which system made each run:
seq 1, z660 (8 x 18):
[[ 12 -24  39   7 -11  -3 -23  24   1   2  25  -4 -28  27 -11  -6  -8 -14]
 [  2  30  16 -19 -12 -10 -28  -2 -18  35 -13  10  11  -1  11 -37  -6  -6]
 [-11  22 -44 -10  12   0  30 -17 -21  -3 -22   7  31 -36   8   6   9  15]
 [  2 -30 -19  15  23   8  26  -2  16 -34  19  -5 -23  -4 -18  39  24   7]
 [ 11 -19  39   3  -8  -2 -34   5  32   8  19 -13 -41  47 -15  -5 -10 -15]
 [ -9  35  17 -20 -31  -8 -19   1 -20  29 -28 -10  23   7  19 -41 -35 -12]
 [-11  16 -32   0   4  -9  41   5 -45  -9 -18  12  42 -54  26  11  21  15]
 [  8 -38 -15  21  40   7   9   0  18 -20  33  21 -27  -4 -22  49  45  25]]
seq 2, z838 (8 x 18):
[[-19  -4 -14 -19   6   9 -19  -2  -2   9  -1  21 -16 -14  -3  16  39  50]
 [-15   5  10 -32  -5  21 -23   3  18  11   5 -16 -16  38 -21 -40 -31   5]
 [ 28   8  12  21  20 -16  34   6   1  -8  18 -12  27  15   9 -17 -23 -51]
 [ 15  -7 -28  33  13 -22  14 -19 -21  -2 -15  24  11 -39   6  52  23  -1]
 [-30  -4  -8 -33 -42  17 -43  -9  -7   8 -26  -1 -37 -17 -10  10  16  39]
 [-19  21  35 -34 -14  15  -1  25  26  -3  16 -29   6  38  15 -59 -11  -4]
 [ 20   2  -7  38  56 -16  54  15   4 -11  30   9  51  16  11   5 -20 -21]
 [ 17 -35 -35  29   7 -14  -9 -21 -39   9 -13  25 -28 -32 -32  63   4   5]]
seq 3, z481 (8 x 18):
[[  4  -3  -2   6 -35   8   5  -1  -9 -28 -18 -12  -8 -46   4   6  20 -19]
 [-23  -6   7   1  -6   3   2  17  22 -13   7   3   0   0  26  19  39  42]
 [-21  -3   3 -17  10  14 -12  10  23   9  13  -7  -2  43 -12 -16 -29  29]
 [ 26 -12  12   7  -5  13 -10   7  -7  -8  11  -5  -7   1 -33 -27 -35 -36]
 [ 28  -7  -7  26  -2   4  -4  -4  -3 -22  -4  23   9 -54  -6   8  31 -14]
 [-28  17 -25 -22   1  12   2 -13  17  -5 -14   4  -1 -18  16   9  38  41]
 [-29   3  12 -33  -7  10   6   8  20  -2  12 -37 -29  47   2 -16  -7   6]
 [ 27 -31  26  34  -3  -2  -4  16  12 -15  20  -6  -6  23 -20   5 -34 -32]]
seq 4, z660 (8 x 18):
[[ 22  12  -1  19 -39   0 -18 -42  41 -23 -35 -21 -26 -27   7  16  22 -48]
 [-33   6  16  10 -49   0 -22   1  43 -10 -29 -17   5   6  42  25   9  40]
 [-37  -5  10   0  10   4  26  50   1  -8  22  -1  43  28  26  -5 -16  53]
 [ 24 -15  10  20  47  -6  23  37 -29   3  44  25  29   6 -16 -18 -19 -15]
 [ 49   0  -1  11  10   4 -39 -19 -11  13   0  32 -12 -33 -40 -21   4 -39]
 [ -4  30 -25 -23 -23  23 -24 -43  34 -10 -37  -8 -16 -32  -6 -16  25  -4]
 [-32  15 -19  -1  -7   5  42 -12  44 -35 -14 -37  11  12  36  22  10  13]
 [ -1 -32  29  43  -4 -17  18  36   7 -15  21 -10  16  32  20  34 -27   5]]
seq 5, z879 (8 x 18):
[[-27  16  19 -16 -27  16 -39   4  46  12 -14 -13   5  38  10 -25 -31  31]
 [ -5   2  -6  27 -20  -5  36  23 -27 -17 -16 -11  61 -11  14  -7 -59 -10]
 [ 34 -20  -3  33  12 -20  25   4 -30 -18  13  18  -8 -49   7  39  53 -25]
 [  0 -14  16 -23  13  17 -53   0  27  15  25  25 -53   6 -22  -4  55  36]
 [-23  22   4 -35  -3  32 -14  12  26   6   1 -17  24  43 -17 -65 -64  15]
 [ 23  24 -20  33  -1 -20  56 -13 -14 -22 -23 -14  62 -22  24  -4 -39 -58]
 [ 25 -19  -8  37 -11 -23 -14 -27  -7  -8 -17  26 -32 -56  14  70  76  -3]
 [-41 -26  25 -38 -21  37 -58  30  22   5  20   2 -57  22 -22 -10  27  73]]
seq 6, z232 (8 x 18):
[[ 16  -8  -1  38   9  -4  -2   2  20  -8   1  14  35   5  -1  10 -31   0]
 [  6  -7   6  10 -27  19 -17  19 -12 -13  -9  14  19 -41  -9 -15  -5   4]
 [  4  15  15 -14   2   5   2   7  16 -14  13   0  -5 -19  19 -23  52  -7]
 [  2   1  -6   7  35   7  19  -5  49 -20  18  -9   2  26   0   3   4  -3]
 [  8 -23 -11  31 -10   8  11   6  -1 -25  -4  -6   9 -11 -18  18 -34 -10]
 [ 18   6  14  19 -30 -11 -13   6 -17  -3 -15  10  12 -42  18   4  20 -17]
 [ -2  29  13  -9   6   4 -14  -2  40   3   0  10  18   3  25 -24  26  12]
 [-18 -11  -5  -9  16  28  21  20  26 -28  26 -13   7  21 -13 -16 -16  17]]
seq 7, z481 (8 x 18):
[[ 15  -6 -19  31  -3  -2 -11 -25  16  -9 -19   7   4 -13 -12  30 -14  -8]
 [-19  12  -7 -10 -40   7  -9  -1 -13  -1 -32  -7  10 -28  12  -2  -1  16]
 [-17   6  26 -17   1  -2  13  32   3  -7  24 -11   3  13  27 -18  27  13]
 [  6 -17  -1  10  40   1   9  10  17   0  31   7   2  35 -18   5 -15   4]
 [ 19  -8 -19   8  -5   7 -23 -19 -18  10 -16  11  -9 -15 -40   0 -31 -14]
 [  8  18   8  -2 -30  -3 -11  -8  -7  -6 -22   1  -1 -43  18  -9  34 -17]
 [-23  13  -1  -6  14   0  32   8  29 -19  10 -10  13  10  37   6  34  21]
 [-22 -19 -10 -10  16   6  14  10  -1   3  15 -15 -11  46 -22  11 -39  21]]
seq 8, z362 (8 x 18):
[[ 12  20 -17   1  -1 -14  46 -15 -19 -16 -13 -21  16 -19  19  -5  -1 -49]
 [-12 -16   1  21   5 -28  12   7  -7   4   3   8  -1   4  28  60  31  30]
 [-28  -1  12 -25 -15   9 -41  10   2  30  -4   1 -13  35 -11 -11 -25  42]
 [ 26  26  15  -6   3   2   0   5  -7   5   5   0  25  -4  -2 -60 -20 -42]
 [ 28  -4 -20  27  30  -9  25  -4 -16 -14   8  28  18 -45   2  23  36 -10]
 [-33 -16 -29 -27  -5   7  -6 -15 -10   6 -11  -8 -40   3 -18  36  13  40]
 [-11  24  20 -25 -21 -11  -8 -11  17  17 -10 -39 -19  47  14 -24 -23 -27]
 [ 34  13  19  48   9 -23  -2   8  12   3   0  24  56  -9  27  -4 -12 -19]]
seq 9, z362 (8 x 18):
[[ -7  12 -23   0 -29   4 -13 -19  -9  -3 -39   5   9 -44   5  13   9  11]
 [-36  22 -16 -29  -4  -2  36   5 -12  -3 -11 -24  12   7  27  -3   8  19]
 [ -2  -1  17   3  31 -26  14  15  -3  21  29   0   5  48  16   8  -2   3]
 [ 27 -13  17  19   6  -7 -47   3  -7  29   6  33   1   6 -24  -1 -17   1]
 [  9  15 -17 -14 -23  16 -17 -13 -22  -3 -24  10   2 -52 -19 -28   3 -13]
 [-14  22 -27 -22  12  -4  47 -17  -5 -17  -9 -18   3 -18  26   7  38  -5]
 [-18  -5  -5   3  26 -25  15  -5  15  15   8 -10  -7  51  17  42  -3  21]
 [ 10 -11  27  14 -19 -11 -47  10  -9  33  -5   8   1  33 -15  -4 -53   0]]
seq 10, z879 (8 x 18):
[[ 12  22 -20  -3   8   4 -41 -17 -18  30 -22  47  27 -40 -16 -21   5  21]
 [-23   9 -36 -32 -19  45  19  -8   8 -43 -17 -21  -6 -41 -17 -25   7   7]
 [  0   3  16  15   6   6  31   6  67 -43  21 -29   3  23  31   3  21 -16]
 [ 27 -17  24  56  -3 -19 -45   1  28  15  -4  28  19  18   4  30 -30   5]
 [ 10 -14  12   1 -46   7 -38  20 -57  12 -16  18  -2 -42 -25 -18 -23  -3]
 [-13  21   3 -39   9  16  33  28 -20 -21  21  -3  13 -35  18 -47  54   1]
 [  0  12 -27  12  62  14  25 -14  63 -18  23  17  28  16   3   5  19  23]
 [ 28 -20  -9  37 -15  13 -37 -36  41  -6 -20  -5 -21  12 -40  18 -53 -25]]
seq 11, z232 (8 x 18):
[[-24   4 -17  -4  26  14  24  36 -17 -11  13  33  55 -29  15 -11  18  58]
 [ -4 -40  18  -3   2  23 -30  22  22 -19  34  12 -54  -2 -23  17  52  36]
 [ 40  -2  23   7  -5  -5 -15 -29  34  -5  10 -32 -47  30 -21 -14  -9 -74]
 [ 17  34 -37  14  12 -14  43 -29 -16  -4 -32  -7  64 -16   9 -14 -51 -44]
 [-35   0 -27   7 -14  10  13  23 -25 -14 -23  29  47 -57  27  29  23  74]
 [-17 -25  54  -7 -28  13 -50  31  40  -6  27  -2 -58  19  14  12  61  41]
 [ 36   1  40   2  23  -5  -1  -3  39   2  38 -31 -25  68 -20 -43 -36 -72]
 [ 28  12 -56  22  38  -3  57 -13 -50  -7 -11  17  72 -36 -27 -12 -63 -39]]
seq 12, z838 (8 x 18):
[[-23 -12 -13   2   6 -12 -20  -6  -4  29 -12   8  -2  35  -6  38 -29  47]
 [  7  -6  30  -6 -38  -5 -28  22 -41  21  -4  -5  -7   3 -12 -27 -40 -19]
 [ 17  29   6 -10  22 -13  28  10 -25   2  13  12  27 -30  26 -31  40 -27]
 [-23  13 -54 -18  43   4  25 -29   3   5 -10   7   6   1  -6  22  13  35]
 [-20 -14   3 -17 -28  -5 -16 -10  -7  18 -15 -33 -42  45 -19  16 -43   0]
 [ 20  12  49  18 -24 -33  -7  24 -14  15   3  -4  18   8  40 -18  -2 -36]
 [  1  18 -26  11  27  -4  21   9 -24   0  -5  39  58 -48  17  -2  21  26]
 [-33 -12 -44 -46  10  26  11  -6 -26  -1  -1  -9 -37  -3 -41   7  -1  33]]

runs to name:
seq 13 (2 x 18):
[[ -5  12 -12  11 -10 -33  24  -5 -42  23 -28 -14  36  13  17  15 -56 -16]
 [-11  -1  -2  -5 -19 -31  18  17 -76  18 -12   5   4 -32  24  26  22   8]]
 | z838
seq 14 (2 x 18):
[[-15   0  44 -17 -11 -15  24  62 -48   6  30 -14  22  18  28 -37  -8   0]
 [ 19   9 -26  14  71 -19  40   2 -27  15  25  38  44 -13   4   8  17   1]]
 | z879
seq 15 (2 x 18):
[[  7 -20  11  -4 -19 -17 -45   0 -46  44  -9  11 -29  15 -28  15 -32   2]
 [-24  19 -13 -57 -15  11  -1  -1 -46  17 -11 -10 -24 -22  -7 -30  19   9]]
 | z660
seq 16 (2 x 18):
[[-27 -41 -11  11  12  18  53  45  -8 -42  33 -11  12   2  -2  27  -4  36]
 [ 34 -27  51  15  29 -11 -16  32   2  11  59  15 -24  36 -15 -16   5 -29]]
 | z660
seq 17 (2 x 18):
[[  3   2  11 -23  13  -7  -5  -3  -1   9  18  -4 -38  12  -1  -4  39  -8]
 [ 15   6   0  17  10 -10  -7 -24  43  -2  -6  -9  -5  25   2  13  -7 -19]]
 | z481
seq 18 (2 x 18):
[[ 24  -9  19  10  -2 -28  -4  10 -45  18   8   9 -12 -10   4  10  13 -27]
 [  0  28  -9 -16   6  -7 -20 -15  -6  24 -15  24   9 -23  13 -10  34  16]]
 | z838
seq 19 (2 x 18):
[[ 19  18   7  19 -11  -4  10  -3   9 -14 -12  -5  32 -19  16 -20 -11 -33]
 [ -9  -4 -29  10   7   5  32   0  -9 -25  -7   3  17 -35   9  24  23  15]]
 | z838
seq 20 (2 x 18):
[[  9  11 -19 -16   8 -29 -15 -33 -41  37 -22  16 -27 -17  -6  23  28  -8]
 [-29  29 -18 -36 -12  -1 -27 -37  18  31 -35 -14 -18  27   5   1  -8  22]]
 | z232
seq 21 (2 x 18):
[[  6 -21  -4 -22  21  -3 -31  14 -61  48  18  26 -21  19 -56 -13 -38  15]
 [  5  17 -26 -52   5  -4 -11 -29 -55  34 -13   3 -45 -19 -34 -19  18 -23]]
 | z232
seq 22 (2 x 18):
[[-12  -7 -26 -30  -5   6 -15 -15 -45  30 -16  -4 -29   9 -43  -1 -39   7]
 [ 33  11  43   5 -30 -20 -31  -4  -4  11  -4  -3 -24 -12  15 -16  29 -49]]
 | z481
seq 23 (2 x 18):
[[ 15  32  38   6  15 -21  27   5  47 -13  20 -27  17  34  53 -26  23 -48]
 [  5 -10 -26  41  50  10  30  17  20 -17  19  26  70   9 -10   5 -49  23]]
 | z232
seq 24 (2 x 18):
[[ 13  17  14  11 -21   1 -24 -13  29   4 -17 -10  12  12   3 -21 -31 -24]
 [  7   5 -10  22  -7   2  34   8 -10 -30  -8  -3  38 -37  16  -1  -4 -16]]
 | z838
seq 25 (2 x 18):
[[-15  10 -31 -11 -46  12  -7 -19 -28  -5 -50 -10   5 -43 -10   2 -21   4]
 [-18   5  36 -19 -29  -7   4  33  -9  -9  13 -13  -9 -10  41 -10  52   9]]
 | z481
seq 26 (2 x 18):
[[ 63   3  33  30  -1  -3 -17   7   1  -7  16  10  15 -17 -16 -47 -21 -76]
 [ 26  33  -3  16 -38   2 -55 -31  16   7 -48  33  26 -65  11 -16  25  -7]]
 | z660
seq 27 (2 x 18):
[[ -3  -2  -1 -31  44  28 -20  15  11  11  36  31  -8  10 -31 -37  19  36]
 [ 13  30 -30 -23  39  10  30 -36  18  -4   1 -20   6  22 -22 -39 -29 -46]]
 | z660
seq 28 (2 x 18):
[[-16  12  13 -24 -11 -29 -38  -8 -20  50 -14  12 -23  14  22  18  27  30]
 [-22  11   9 -42   7   3 -22  -4   9  33   7 -16 -24  60 -14 -27 -31  13]]
 | z232
seq 29 (2 x 18):
[[ 35 -24   8  38  24 -23  32  13 -23 -13  25   8   5 -11  -5  24   5 -42]
 [ 31  14 -16  32  -1  -5 -41 -33  15  12 -31  40  23 -40  -6  10   5  -4]]
 | z232
seq 30 (2 x 18):
[[  3   4  21   7  19 -28 -13 -11  34  23  11  -5 -15  52  21  20  11  -2]
 [  2  -6  -8   9  -2   8 -10   3  -7  12  -7   0  20  21 -28 -13 -74  -2]]
 | z232
